(in the rows, 128 means zero)
First come named moves, each a turn or a mirror, each shown by rows before and after it. For each pair of rows after them, which moves, in which order, take the first row to the second? The first pair is done for you.
X (before -> after):
[119 110 154 191 161 159  78 116] -> [122 113 153 193 176 149  97 125]
[140 169 116 176 150 146  95  94] -> [143 170 117 183 165 136 112 104]
[132 167 133 116  69 138  82 122] -> [149 173 139 139 154  97 175 165]
V (before -> after):
[134 140 120  99 110 127 127 128] -> [129 146 137 118 103 132 132 150]
[120 112 140 101 139 107 129 138] -> [118 117 148 114 133 108 132 150]
[127 121 137 167 161 138 133 127] -> [134 117 118 142 166 135 129 100]
T (before -> after):
[114 128 135 128 110 140 109 124] -> [119 133 129 109 109 129 122 135]
[126 126 153 124  92 130 123 155] -> [124 105 153 125 104 133 131 165]
[158 161 103 106 132  85 161  95] -> [148 103 109 121 173 102 174 100]
[139 137 112 134  98 142  88 139] -> [145 126 109 103 105 123 118 162]
Now pairs of rows:
Each pair is two moves apart.
[124 127 132 162 142 133 133 130] -> [127 152 127 129 103 121 123 136] => X, T
[118  76 128 124 102 169  75  92] -> [132  90 112  52  92 115 126 139] => T, T
[158 114  95  82 145 125 136  65] -> [120 135 168 200 124 145 151 161] => T, V
[130 200 130 135  96 113  96 120] -> [136 147 136 136 176  88 173 163] => X, T
[106  98 138 124  97 152 104 138] -> [120  99 133 127 158 123 163 155] => V, X
[129 129 137 174 180 144 144 130] -> [132 182 131 167 130 142 112 113] => T, X
[134 133 135 159 152 122 144 135] -> [136 148 125 109 100 116 124 140] => X, T
[102  95 140 139 114 158 114 141] -> [117  90 125 125 163 135 154 134] => V, X
[123 121 131 162 130 149  67  91] -> [150 177 119 116 143  78 144 147] => T, X
[164 129 127 105 132 112 166 144] -> [155 144 136 160 124 152 113 103] => T, T
[148 211 107 136 172  99 165 154] -> [138 137  94  46 127  97 156 177] => X, T
[151 128 112 128 123 139 113  89] -> [146 156 136 140 101 117 137 151] => V, T
[141 159 100 115 147 125 127  77] -> [122 164 142 162 139 118 160 162] => T, V
[155 112 109  48 119 152 136  99] -> [133 133 161 133 135 142 188 192] => X, V
[140  51 146 131 180 130 151 119] -> [114  58 172 166 117 159 106 137] => X, V
[123 150 116 102 110 139 119 114] -> [113 101 122 116 145 154 130 118] => T, T
[127 194 132 183 182 127 167 121] -> [117 200 120 144  84 156  83  84] => T, X
[101 104 132 142 150 109 132 135] -> [103 134 134 162 143 113 120 123] => T, X
[128 130 149 161 137 118 133 159] -> [132 147 145 156 123 112 130 160] => T, T
[129  85 130 120 157 145 151 157] -> [123 116 125 111  91 167  93 124] => X, T
[124 171 149 132  96 115 130 150] -> [134  98 123  82 149 112 152 124] => V, T
[143 155 114 152 152 150 104  61] -> [159 190 109 125 155 111 140  89] => X, T
[129 136 140 114 133 110 131 159] -> [130 103 128 113 161 125 120 126] => T, V
[128 159  87  69 133 109 128 106] -> [122 100  93  96 182 125 148 110] => X, T
[114 125 142 175 141 134 147 153] -> [117 154 133 129  79 125 122 151] => X, T
[136 185 132 166 139 142 119 119] -> [148 177 114 138 156 136 126  92] => V, X
[144 138 100  56  82  90 129 135] -> [141 152 131 108 101  83 170 191] => X, V
[103 143 129 117 130 131 151 127] -> [100 139 132 132 131 141 141 115] => T, T
[140 167 104 175 142  98 141 127] -> [143 159  86 141 117 111 105  89] => V, X
[122  90 130 117 144 103 175 189] -> [102  85 145 190 141 160 107 128] => T, X
[102 117 144 159 137 108 127 157] -> [117 115 110 121 145 113 100  89] => V, T
[135 101 133 137 126 126 134 137] -> [141 135 129 131 102 118 121 133] => T, T
[128 131 136 157 143 122 151 138] -> [133 154 132 150 130 115 147 138] => T, T
[133 126 132  99 116 113 164 166] -> [129 117 125  79  93 125 134 140] => V, X
[123 163 136 112 171 139 121  97] -> [107 173 155 138 135 154 102 115] => V, X
[122  84 110  58 101 120 148 149] -> [106  49 127 133 137 169 119 110] => X, T
[128  86 125 183 232 135 164  88] -> [ 91  95 161 217 123 186  76  96] => X, V
[144 164 146 150 165 144 120 126] -> [144 174 140 119 121 141  97 121] => T, X
[110 124 142 133 103 135 127 160] -> [120  96 116  99 125 139 119 116] => V, T
[109 110 126 163 148 158 123 126] -> [125 151 113 105 114 112 154 156] => T, T
[141 108 114 137 211 121 171 100] -> [130 163 134 198 172 147 125  85] => T, V
[130 119  99 124 114 159  97 102] -> [140 122 108 148 166 133 160 138] => X, V
[142 117 115 100 130 116 146 130] -> [125 123 135 123  91 131 121 144] => V, X
[129 156 136 186 158 143 118 106] -> [142 198 124 133 109 120 118 118] => T, X
[113 113 130 134 112 164 112 129] -> [128 109 113 113 156 143 146 119] => X, V
[130 123 167 146  95 172 160 156] -> [157 106 123  87 144 150 179 107] => V, X
[130 122 107 101 151 130 133 117] -> [114 129 140 154 143 148 129 143] => T, V
[ 99  82 142 135  96 134 136 160] -> [118  70 117 103 138 116 160 135] => V, X
[137 184 113  93 115 106 166 151] -> [125 186 124 104  78 124 135 153] => X, V
[128 162 155 152 106 127 134 151] -> [153 148 116 100 148 108 147 105] => V, X
[121 120 123 129 110 137  96 108] -> [127 135 128 162 151 128 125 113] => X, T
[124  98 106 132 136 153 112  96] -> [125 161 127 148  88 139 113 137] => V, T
[146 136 115 134 145 148  92  76] -> [155 170 113 135 163 121 124  93] => X, T
[124 135 123  87 110  99 136 131] -> [107  86 143 132 143 120 146 147] => T, V
[112 129 145 161  90 152  95 130] -> [133 130 106  77  89 118 114 117] => V, T
[159 127 105  63 138  92 154 132] -> [141  59 111  84 151 130 129 113] => X, T
[113 104 158 161 131 149 103 133] -> [131  97 133 129 178 129 133 112] => V, X
[132  66  99  39 133 120 135 120] -> [ 92  72 168 187 130 173 107 156] => T, V
[119 127 136 178 147 136 119 129] -> [140 153 105 120 131 120 106  93] => V, T
[113 103 135  99 105 142 124 134] -> [110 110 147 148 139 159 124 121] => X, T
[113 167 139 157  94 128  94  97] -> [131 167 134 159 165  95 160 116] => V, X
[143 131 114 116 102 173  86  86] -> [146  78 106  73 135 150 143 130] => T, T
[131 149 136 163 136 119 126 132] -> [134 153 126 125 115 103 132 147] => X, T
[107 122 138 156 104 138 118 124] -> [126 117 121 138 155 115 158 116] => V, X
[129 142 161 126  93 142 115 175] -> [122 108 165 144 117 153 119 171] => T, T
[147 103 108  76 132 124 144  94] -> [143 122 111 106 118 145 109  65] => T, T
[130 131 138 138 114 105 180 171] -> [140 114 103  80  95 116 139 105] => V, X
[112 156 111 143  79 127 125  99] -> [114 130 112 117  94 100 169 146] => T, V
[137 118 112  78 118 122 130 121] -> [132  88 119 109 150 135 134 118] => T, X
[129 106 101 122 113 156  69  76] -> [119 161 140 154  67 128 109 178] => T, V
[153 196 109  99 113 105 120  90] -> [133 136 148 132 149  98 187 189] => T, V
[115 131 145 144  99 145 120 148] -> [120 134 148 157 124 138 138 151] => X, T
[151 105 144  90 121 107 125 127] -> [139  90 167 144 129 132 116 134] => T, V
[116 100 142 123  78 153 107 130] -> [140  96 118  96 152 118 164 122] => X, V
[143 168 120 120 133 104 152 110] -> [133 173 131 127  92 123 121 110] => V, X
[124 141 125 167 128 129 115 123] -> [136 146 102 115 122 105 126 114] => V, T
[120 132 134 146 107 144 114 125] -> [128 145 138 158 128 130 138 137] => X, T
[112 103 150 140 123 142 133 158] -> [120 147 147 124  93 131 125 155] => T, T
[121 171 149 178 115 139 115 128] -> [121 116 144 139 154 117 175 172] => T, T
[142 213 127 176 158 105 143 135] -> [158 158  95 109 200  85 168 113] => V, T
[147 146 108 104 156  98 148 137] -> [121 158 138 142  96 126 107 159] => X, V
[149 173 119  85 138 121 126 107] -> [132 186 148 132 103 135 110 146] => V, X
[135 157 115  93 111 103 153 132] -> [112  86 120 102 109 145 117 108] => T, X
[109 130 126 105 121  99 157 208] -> [ 83  78 136 154 121 162  93 158] => T, X
[116 156 126 125 109 113 123 128] -> [109 120 125 107 107 120 122 131] => T, X
[131 168 127 161 110 120  99 100] -> [147 165 110 141 153 102 132  91] => X, V
[122 163 145 171 140 113 176 175] -> [119 168 152 194 136 134 155 157] => T, T
[121 130 141 147 144 128 139 147] -> [129 117 117 109 138 132 121 106] => V, X
[127 192 131 150  99 122 106 120] -> [139 147 116  86 128  86 166 156] => T, V
[125 140 144 126 126 171  94  87] -> [131 107 139  70 145 133 155 135] => T, T
[104 146 148 113  52  98 140 191] -> [ 93  68 160 155 125 123 166 196] => X, T
[125 144 139 149 119 146 128 119] -> [133 156 136 138 122 128 147 136] => X, T
[143 145 112 134 164 109 157 116] -> [141 160 114 148 154 119 139  99] => T, T
[139 134 126 128 153 117 153 115] -> [128 131 129 138 129 140 115  92] => T, X
[135 114  89  86  97 146 106 117] -> [129  86  94 105 115 156 105 113] => T, T
[131 156 133 103  84 106 132 156] -> [114  83 136 105  93 137 115 147] => T, X
[167 167 116  81 149  95 186 121] -> [134  86 122 110 113 174  91  63] => T, X
[117 132 126 159 125 151  86  98] -> [134 176 126 162 146 117 123 116] => X, T
[ 88 103 113  91  83 115 104 155] -> [ 78  92 120 126  91 140  82 132] => T, T
[143 164  99 166 126 145 123 137] -> [154 160  84 146 144 137 128 118] => V, X
[132 195 147 154  99 126 113 133] -> [150 128 110  69 142  98 155 128] => V, T
[125 114 112 109 179 127 158 121] -> [109 151 137 175 151 151 128 125] => V, T
[143 127 135 166 193 119 149 121] -> [141 170 134 169 135 135  95  91] => T, X
[134 158 133 146 118 105 126 100] -> [132 103 135 144 155 106 154 117] => T, T
[134 103 116 141 167 151 133 164] -> [134  98 101 112 142 163  97 128] => V, X
[136 133 160 181 128 159  99  99] -> [153 193 152 155 119 122 130 121] => X, T
[120  94 104  90 145 125 122 111] -> [ 97 108 144 147 109 141 110 160] => V, X
[126 133 134 202 177  97 154 158] -> [114 120 110 148  93 139  49  81] => X, V
[135  80  90 107 183 114 161 120] -> [112 138 137 211 141 151 113 129] => V, T
[120 169 130 135 107 143 101 117] -> [126 148 124  87 103 117 131 149] => T, X
[118  39 122 108 198 111 173 172] -> [110  93 124 188 169 177  62  64] => T, V
[125 121 134 115 124 128 136 165] -> [118 106 135 125 122 145 120 155] => X, T
[120 150 141 159 145 136 112 105] -> [126 146 135 149 162 131 123 100] => V, X
[110 142 168 156 137 113 131 137] -> [120 130 139 111 125 119 100  84] => X, V
[138 102 103  67 109 141  99  71] -> [110 146 167 151  71 130 135 187] => V, T
[109 128 124 123 145 126 123 103] -> [100 136 137 143 131 135 119 120] => V, X
[126 106 127 126  96 141 102 118] -> [130 123 133 172 144 135 124 120] => X, T
[124  78 113  67  99 140 114 123] -> [131  72 123 110 178 125 170 140] => T, X
[119 127 131 108 116 124 142 168] -> [111 137 138 151 111 154 107 135] => T, T
[130  92 103  61 108 136 105  91] -> [139  83 107  87 179 116 168 119] => T, X
[130 135 161 211 157 142 124 141] -> [146 161 147 138 135  87 170 189] => T, T
[125 132 129  90  92 117 111 111] -> [114  83 138 119 126 141 112 103] => T, T
